Each row has a name. Each piece below is followed by the name of the row it came from, unless a question asks for something else. Each question is about the rows just above it.

(72): [162 114 138 158  81 141]
(110): [106 136 138 102 122 179]
(20): [111 108  95  86 162  91]
(103): [ 81 141 138 163 114 158]
(68): [ 91 111  95 107  86 162]
[162  86 107  95 111  91] is which row reordered? | (68)
Put [ 86 162  91 111  95 107] back in order: which row is it? | (68)
Put [ 91 111 108  95  86 162] back in order: which row is it? | (20)
[114 138 158  81 141 162] is which row reordered? | (72)
Put [ 86  91  95 108 111 162] back in order: which row is it? | (20)

(146): [134  83 167 118  74]
(58): [ 83 167  74 119 135]
(71): [109 128 134  85  97]
(47): [ 74  83 167 134 119]
(26): [139 138  78 108 161]
Which row holds these entries in another order? [ 74  83 119 134 167] | (47)
Put [135 119  74 167  83] back in order: which row is it? | (58)
[ 78 108 138 139 161] is which row reordered? | (26)
Put [ 97  85 134 128 109] back in order: which row is it? | (71)
[108 161 139 138  78] is which row reordered? | (26)
Which row holds these entries in another order? [ 74  83 118 134 167] | (146)

(66): [149 133 158 112 174 104 169 107 124 111 133 167 143 142 150 131 143 178
 125 114 127 164]
(131): [123 148 123 121 146 155 154 108 179 174 146 151 173 160 135 127 137 130
 141 134 134 167]
(124): [137 123 146 155 179 121 127 167 173 108 123 148 151 135 131 146 154 174
 134 141 134 160]
(111): [114 164 111 133 143 158 104 150 125 142 167 178 131 133 125 143 169 149
 107 175 112 127]
[164 127 114 125 178 143 131 150 142 143 167 133 111 124 107 169 104 174
 112 158 133 149] is which row reordered? | (66)
Which row holds these entries in another order? [104 107 111 112 114 124 125 127 131 133 133 142 143 143 149 150 158 164
 167 169 174 178] | (66)
Which row holds these entries in another order? [155 151 148 141 154 134 160 135 173 146 146 174 127 123 179 123 121 137
 131 108 134 167] | (124)
Put [178 125 114 127 164 149 133 158 112 174 104 169 107 124 111 133 167 143
 142 150 131 143] back in order: which row is it? | (66)
Put [151 179 134 167 123 131 173 174 141 123 121 134 155 135 160 146 137 127
 108 146 154 148] back in order: which row is it? | (124)
Put [160 134 141 134 174 154 146 131 135 151 148 123 108 173 167 127 121 179
 155 146 123 137] back in order: which row is it? | (124)
[167 134 134 141 130 137 127 135 160 173 151 146 174 179 108 154 155 146
 121 123 148 123] is which row reordered? | (131)

(94): [139 123 153 117 138  73 120 113]
(48): [139  73 123 138 116 113 153 120]
(140): [153 139 123 138 120 116  72 112]
(12): [153 139 120 138 116 123 112  73]
(29): [123 120 139 112  73 118 153 138]
Put [112  72 116 120 138 123 139 153] back in order: which row is it? | (140)
Which row holds these entries in another order? [138  73 120 113 139 123 153 117] | (94)
Put [113 153 120 139  73 123 138 116] back in order: which row is it? | (48)
Which row holds these entries in another order? [ 73 113 117 120 123 138 139 153] | (94)
Put [ 73 112 116 120 123 138 139 153] back in order: which row is it? | (12)
Put [116 138 112 153 123 120  73 139] back in order: which row is it? | (12)

(115): [126 101 161 127 114 122 135 126 129 130 113]
(69): [100 106 125 129 121 109 125 133 117 102 114]
(129): [119 161 145 148 159 132 140 109 129 119 157]
(50): [161 148 132 129 118 157 109 119 140 159 145]
(108): [ 71  98 121 121 127 127 152 116 111 126 124]
(83): [126 124  98 152 127 121  71 111 121 127 117]
(15): [195 163 147 116 111 103 126 117 143 100 120]
Put [157 119 129 109 140 132 159 148 145 161 119] back in order: which row is it? | (129)
Which row holds these entries in another order? [109 119 119 129 132 140 145 148 157 159 161] | (129)
[102 114 100 106 125 129 121 109 125 133 117] is which row reordered? | (69)
Which row holds these entries in another order? [109 102 125 121 129 117 100 106 133 125 114] | (69)
Which row holds these entries in another order? [124 126 111 116 152 127 127 121 121  98  71] | (108)
Which row holds these entries in another order? [145 159 140 119 109 157 118 129 132 148 161] | (50)
[113 130 129 126 135 122 114 127 161 101 126] is which row reordered? | (115)

(10): [117 107 110 151 128 152 141 117]
(5): [ 99 115  92 145 110 151 157 108]
(22): [ 88 109 101  95  77 102 115  97]
(63): [ 97  88 102 101 115 109  96  77]
Put [ 97 115 102  77  95 101 109  88] back in order: which row is it? | (22)
[ 92  99 108 110 115 145 151 157] is which row reordered? | (5)

(109): [167 101 129  85  85 116 145 113  78 117  94]
(40): [129 168  85  85 145 101 116 117  78 113  94]
(100): [101  94 145  85 116 116  78 168 113  85 129]
[ 94 113  78 117 116 101 145  85  85 168 129] is which row reordered? | (40)
[145  78  94 101 116  85 117 129  85 168 113] is which row reordered? | (40)
[ 94 117  78 113 145 116  85  85 129 101 167] is which row reordered? | (109)
Put [ 78  85  85  94 101 113 116 117 129 145 168] back in order: which row is it? | (40)
Which row holds these entries in another order? [113  85 129 101  94 145  85 116 116  78 168] | (100)
Put [ 78  85 168 101 113 116 117  85 145 129  94] back in order: which row is it? | (40)
[129 101  94 145  85 116 116  78 168 113  85] is which row reordered? | (100)

(82): [181 167 126 152  92 104]
(92): [190 162 154 168  83 132]
(88): [104 152 181 168  92 126]
(51): [189 165 176 132 126 132]
(165): [ 67 104  79 169 177 174]
(160): [145 147  80 173 153 175]
(105): [ 93 116 102 170  70 104]
(158): [ 93 117  70 102 104 170]
(75): [173 147 145 176  80 153]
(180): [157 136 151 153 166  78]
(117): [ 82 177 178  67  82 177]
Put [ 92 104 126 152 168 181] back in order: which row is it? | (88)
Which row holds these entries in another order? [170 104 102  70 117  93] | (158)
Put [175 153 173  80 147 145] back in order: which row is it? | (160)
[151 153 166  78 157 136] is which row reordered? | (180)
Put [104  92 152 126 167 181] back in order: which row is it? | (82)

(112): [161 173  88 162 189]
(18): [174  88 162 161 189]
(106): [189 162  87 174 161]
Put [ 88 161 162 173 189] back in order: which row is it? | (112)
[189 162  88 173 161] is which row reordered? | (112)
[162 173  88 189 161] is which row reordered? | (112)
[ 88 161 162 174 189] is which row reordered? | (18)

(149): [125 129 126 126 126 123 125 127 129 134 135 126 125 125 131 124 126 127
 127 126 129 126 127 130 124 124 129 128 128 125 129 129 127 127 126 131
 133 132 131 132 128 132 131 126 125 137 131 128 128 130 127 126 129 127
 128 130 126 128 125 125 127]
(216): [ 98 128 121 125 100 112 126 100 145 160 149 129  84  98 162 115 119 133
 110 132 120 129 122 134 100 120 163 125 111 123 139 124 119 125 101 157
 134 179 159 153 150 137 168 112 115 179 140 139 147 157 123 147 124 122
 148 141 105 140 113  98 125]
(175): [126 128 128 129 128 126 128 127 130 130 130 128 126 124 131 126 127 129
 126 128 127 128 128 129 127 126 130 125 127 128 129 130 128 128 127 128
 130 130 129 127 128 129 129 127 127 133 128 127 128 130 128 127 128 128
 129 130 127 126 125 127 129]
(7): [120 130 124 135 126 117 125 127 143 141 146 126 117 105 140 119 117 133
 120 126 120 125 133 135 117 116 138 114 118 130 131 140 130 127 122 128
 144 140 133 123 130 139 135 124 117 159 131 124 128 138 129 117 125 126
 128 139 120 116 112 121 135]
(126): [125 129 127 130 127 125 128 127 133 132 133 128 125 121 132 126 125 130
 125 127 125 128 129 130 125 124 131 124 125 129 129 132 128 128 126 128
 133 132 130 126 129 130 131 126 125 137 128 126 128 131 129 125 127 127
 129 132 126 124 123 126 130]
(114): [123 128 127 130 124 126 128 123 134 133 131 128 120 121 134 128 126 130
 124 129 126 128 128 128 124 127 135 126 123 129 129 130 127 128 123 131
 130 136 133 128 132 128 134 125 125 137 128 130 132 133 128 131 126 126
 132 130 124 128 124 124 130]
(212): [110 133 120 116 109  97 112 116 135 170 178 116 106 102 154  91 109 115
 123 112 134 115 121 143  99  93 143 126 128 108 135 130 128 122 116 144
 160 166 154 161 134 165 152 119 104 192 149 129 128 145 120 116 135 121
 131 149 114 129 101 100 123]
(217): [116 133 122 123 117 104 115 123 136 159 169 117 115 104 147  98 111 119
 123 115 130 116 125 142 106  98 138 120 127 115 132 136 129 124 121 135
 157 154 144 147 130 159 143 123 107 182 144 126 126 141 124 112 133 122
 128 146 117 122 104 109 128]
(35): [106 128 119 144 116 115 131 115 160 150 150 132  95  81 157 123 113 146
 105 133 107 129 136 136 107 119 158 104 101 139 136 147 125 127 108 138
 144 161 142 117 144 134 152 115 114 180 129 127 140 155 130 126 116 124
 140 145 108 115 102 112 139]
(185): [119 131 122 135 124 112 123 127 145 148 156 125 116  99 144 113 113 132
 119 123 119 122 133 138 113 109 140 111 117 128 131 144 131 126 121 128
 151 144 135 123 131 144 137 122 113 170 133 123 128 141 128 111 125 124
 128 142 118 112 106 118 135]
(194): [115 133 120 132 121 101 116 128 147 161 175 120 113  90 151  99 105 127
 119 117 121 117 132 144 105  95 142 108 119 122 132 148 131 124 120 128
 165 152 141 131 129 161 142 121 104 192 140 121 124 144 126 103 128 121
 126 151 115 109  95 111 135]
(154): [123 128 126 124 122 120 123 124 130 141 141 125 122 121 135 117 123 125
 126 125 130 123 125 132 120 119 132 128 128 122 130 128 128 127 125 133
 136 139 136 138 130 138 135 126 121 145 134 128 129 132 125 126 131 126
 129 134 124 129 121 120 126]
Put [139 136 138 130 138 135 126 121 145 134 128 129 132 125 126 131 126 129
 134 124 129 121 120 126 123 128 126 124 122 120 123 124 130 141 141 125
 122 121 135 117 123 125 126 125 130 123 125 132 120 119 132 128 128 122
 130 128 128 127 125 133 136] back in order: which row is it? | (154)
[117 119 120 120 120 121 121 121 122 122 122 123 123 123 123 124 124 124
 125 125 125 125 125 125 126 126 126 126 126 126 127 128 128 128 128 128
 128 129 129 129 130 130 130 130 131 132 132 132 133 134 134 135 135 136
 136 138 138 139 141 141 145] is which row reordered? | (154)

(33): [ 99 103 100 103  90 107  92 148 101 128  92  98 151]
(145): [ 92 150 142 147  88 138 146 125 153 128 146  82 110]
(195): [113 103 147 104 101 154 152 110 101 128 155  99 124]
(3): [108  83 103  84 104 111  98 164  79 128  99 115 139]
(191): [ 95 170 113 166 105 102 110 140 174 128 107 100 103]
(184): [ 93 169 142 165  92 136 144 133 174 128 143  85 138]
(14): [149 157 134 156 153 131 135 112 161 128 135 150 131]
(177): [155 130 112 129 167 107 112 110 131 128 110 167 110]
(205): [101  99 103 147 113 152 102 128 110 154 104 155 124]
(193): [138  91 105  93 134 114  98 153  87 128  99 145 164]
(123): [135 105 133 105 122 143 134  90 104 128 136 125 156]
Put [103 100 107 128 174 140 110 102 105 166 113 170  95] back in order: which row is it? | (191)
Which row holds these entries in another order? [124 155 147 103 104 101 128 154 110  99 113 101 152] | (195)
Put [164  79 128  99 115 139 108  83 103  84 104 111  98] back in order: which row is it? | (3)

(132): [139 128 102 128 138 135 100 134 143 128 133 132 115 128]
(39): [102 134 135 115 128 128 100 143 128 132 138 128 133 138]
(25): [134 132 139 135 128 100 128 144 115 128 138 133 102 128]
(19): [125 107 102 126 128 101 128 155 111 128 134 127  99 128]
[100 102 115 128 128 128 128 132 133 134 135 138 139 143] is which row reordered? | (132)
Put [134 133 102 115 138 128 128 144 139 135 132 128 100 128] back in order: which row is it? | (25)
Which row holds these entries in another order? [128 102 133 138 128 115 144 128 100 128 135 139 132 134] | (25)
Put [115 128 139 128 102 128 138 135 100 134 143 128 133 132] back in order: which row is it? | (132)
Put [138 102 134 135 115 128 128 100 143 128 132 138 128 133] back in order: which row is it? | (39)

(138): [142 143 144 106 125]
(17): [142 121 125 143  64]
(6): [118 143 120 141 142]
(80): [142 143 120 141 117]
Which row holds these entries in another order? [143 142 144 125 106] | (138)
Put [142 141 120 143 118] back in order: which row is it? | (6)
Put [141 117 143 142 120] back in order: which row is it? | (80)
Put [117 120 141 142 143] back in order: which row is it? | (80)
[125 142 143 144 106] is which row reordered? | (138)

(49): [136 106 129 131 127]
(98): [127 129 127 132 131]
(2): [151  94 148 129 110]
(32): [128 128 128 128 128]
(70): [133 129 127 127 131]
Put [129 127 136 106 131] back in order: which row is it? | (49)
Which row holds these entries in another order? [106 127 129 131 136] | (49)
Put [131 132 127 129 127] back in order: which row is it? | (98)
Which row holds these entries in another order? [131 127 127 129 133] | (70)

(87): [ 94 159 111 156 101  99 107 149 160 128 103  98  95 128 128]
(79): [ 88  83 150 128  84  77 162 128 154  93 150  82 128 100 149]
(34): [ 88 168 140 164  87 129 143 115 172 128 140  77  92 128 128]
(134): [ 89  90 115  91  72 123 111 130  86 127 111  78 135 128 128]
(174): [150  88 128  77 128 127  83  82 149 154 100 162 150  84  93]
(13): [150  84  93  88 149 100  83 155  77 127  82 162 150 128 128]
(93): [129  75 133  78 107 146 132 104  70 127 134 113 154 128 128]
(139): [ 93 128 128  84 149 154 150 162 150  82 100  88  83 126  77]
[ 77  82  83  84  88  93 100 127 128 128 149 150 150 155 162] is which row reordered? | (13)
Which row holds these entries in another order? [128 128 135  78 111 127  86 130 111 123  72  91 115  90  89] | (134)
Put [111 123  86 111  78  91 130  89 128 115  90 128 127 135  72] back in order: which row is it? | (134)
Put [ 78  75  70 132 128 127 129 128 134 146 133 104 154 113 107] back in order: which row is it? | (93)
Put [ 93  84 150 162 100 154 149  82  83 127 128  77 128  88 150] back in order: which row is it? | (174)
Put [128 128 129  75 133  78 107 146 132 104  70 127 134 113 154] back in order: which row is it? | (93)
Which row holds these entries in another order? [150 128  84  83  88 162 149 154  82 100 150 127  77 128  93] | (174)

(4): [122 109 145 128]
(27): [113 132  99 138]
(43): [122 128 108 145]
Which row holds these entries in another order? [128 108 145 122] | (43)
Which row holds these entries in another order? [145 108 128 122] | (43)

(53): [133  74 133 118 141 143 109  95 125 129]
(118): [129 103 116 118 125 135 111 124 141 123]
(99): [124 130 125 135 118 103 129 139 112 116]
(55): [129 103 116 118 125 135 112 130 139 123]
(97): [103 135 124 117 111 125 141 123 118 129]
(24): [104 135 132 138 124 128  67 120 144 113]
[103 111 117 118 123 124 125 129 135 141] is which row reordered? | (97)
Put [139 112 116 124 130 125 135 118 103 129] back in order: which row is it? | (99)
Put [135 111 124 141 123 129 103 116 118 125] back in order: which row is it? | (118)
Put [ 74  95 109 118 125 129 133 133 141 143] back in order: which row is it? | (53)
Which row holds these entries in another order? [118 125 135 112 130 139 123 129 103 116] | (55)

(62): [119 133 116 131 127 139 139 121 117 114 135 118 125 115 121 131 125 124
 129 135 131 127 137 132 115 132 128 125 132 128 130 126 140 139 125 116
 117 115 132 113 129 142 135 123 113 108 142 140 130 136 137 147 136 121
 131 135 112 128 129 140 118 118 128]
(96): [143 129 147 135 130 115 132 136 136 115 139 134 135 125 126 122 137 119
 124 122 119 122 137 152 118 148 127 132 124 119 150 134 137 135 128 119
 145 122 122 115 132 136 132 123 128 125 124 137 140 145 133 126 120 129
 122 118 123 144 118 122 123 129 145]
(102): [137 132 136 128 131 123 125 121 127 137 129 126 126 120 128 124 131 131
 126 127 116 126 127 130 134 128 128 129 132 137 129 129 127 137 131 138
 127 135 121 136 136 131 122 128 131 136 125 138 141 124 139 128 138 132
 137 130 137 128 121 126 132 135 125]
(182): [130 129 136 125 131 123 124 131 131 135 124 129 131 137 134 127 129 129
 126 122 127 132 122 127 133 127 131 132 127 127 128 126 124 116 135 144
 139 138 134 144 132 111 124 138 143 150 111 128 134 125 123 101 117 126
 129 115 140 131 123 124 135 133 130]
(170): [137 122 115 147 135 122 136 144 145 136 118 118 129 145 137 132 127 125
 119 152 122 122 140 134 139 133 128 137 115 118 119 136 143 123 124 130
 128 126 122 123 115 132 135 122 145 150 129 134 119 124 126 125 120 132
 122 132 124 135 119 148 137 129 124]
(210): [124 118 119 124 129 145 144 122 124 122 136 132 124 118 132 137 115 125
 145 150 132 130 152 148 122 132 122 123 135 119 129 125 147 137 127 122
 118 123 129 122 143 134 133 134 120 115 136 139 137 128 145 119 135 119
 136 134 115 140 126 137 126 122 128]
(167): [127 126 129 126 131 125 125 127 127 123 126 128 123 125 126 130 133 132
 132 129 130 132 130 130 128 130 130 135 129 129 126 123 130 128 131 126
 126 122 127 124 123 128 132 130 129 128 123 129 136 129 129 134 127 127
 122 136 130 127 129 134 127 127 118]
(142): [130 123 132 136 129 127 129 127 127 129 123 133 130 128 122 136 127 129
 129 118 128 127 128 124 135 128 132 129 126 127 131 132 122 126 134 126
 129 127 131 130 123 125 129 126 127 128 129 126 126 130 130 126 127 125
 131 123 132 123 134 130 130 130 125]
(91): [135 123 129 128 129 126 129 129 132 130 126 138 123 132 133 130 128 129
 135 136 128 130 129 130 133 127 123 126 124 124 126 131 126 126 129 134
 130 132 128 131 131 129 127 127 132 126 126 125 130 126 130 113 127 133
 129 129 131 133 125 125 130 127 128]
(57): [140 109 140 119 135 127 137 130 139 143 126 153 123 142 152 144 123 126
 152 150 127 141 139 147 139 130 124 125 127 112 133 125 138 119 136 147
 135 143 131 148 147 113 124 148 146 143 112 132 144 121 135  73 120 123
 136 119 137 145 117 123 135 132 128]
(37): [114 147 104 139 119 138 128 124 112 100 129 102 128 105  98 112 125 130
 114 119 134 112 127 110 117 127 125 126 125 139 118 133 122 147 115 101
 110 106 121  97 109 162 134  99 100  88 160 121 111 136 128 190 147 138
 121 151 110 115 140 132 114 117 124]
(65): [128 120 126 128 127 131 132 124 128 131 135 136 126 123 132 137 131 125
 132 137 125 130 137 138 121 131 129 124 135 128 136 126 139 129 131 131
 127 127 136 127 137 126 128 138 127 132 128 141 137 130 134 116 126 121
 136 122 121 137 129 138 127 125 129]
[118 127 126 129 126 131 125 125 127 127 123 126 128 123 125 126 130 133
 132 132 129 130 132 130 130 128 130 130 135 129 129 126 123 130 128 131
 126 126 122 127 124 123 128 132 130 129 128 123 129 136 129 129 134 127
 127 122 136 130 127 129 134 127 127] is which row reordered? | (167)
[125 130 130 130 134 123 132 123 131 125 127 126 130 130 126 126 129 128
 127 126 129 125 123 130 131 127 129 126 134 126 122 132 131 127 126 129
 132 128 135 124 128 127 128 118 129 129 127 136 122 128 130 133 123 129
 127 127 129 127 129 136 132 123 130] is which row reordered? | (142)
Which row holds these entries in another order? [123 129 120 135 144 145 134 118 115 125 147 145 126 128 118 122 137 132
 122 135 119 137 134 139 130 122 129 119 132 140 136 137 152 119 122 127
 148 124 126 137 136 136 150 115 132 125 128 132 115 123 133 124 143 122
 122 119 134 124 129 145 124 118 122] | (210)
Which row holds these entries in another order? [145 123 137 119 124 123 122 152 134 118 145 122 115 137 135 129 132 126
 136 119 136 140 132 122 143 130 124 125 122 148 150 115 128 124 137 144
 119 132 147 134 129 145 122 122 122 137 118 135 125 128 136 119 118 115
 120 126 133 132 139 124 129 127 135] | (170)
Put [129 125 127 138 129 137 121 122 136 121 126 116 134 130 137 141 128 132
 127 138 128 126 137 127 136 127 127 131 131 129 139 126 136 128 135 124
 129 131 121 138 137 130 125 137 132 125 131 137 132 123 126 136 135 131
 128 124 132 131 127 128 126 120 128] back in order: which row is it? | (65)

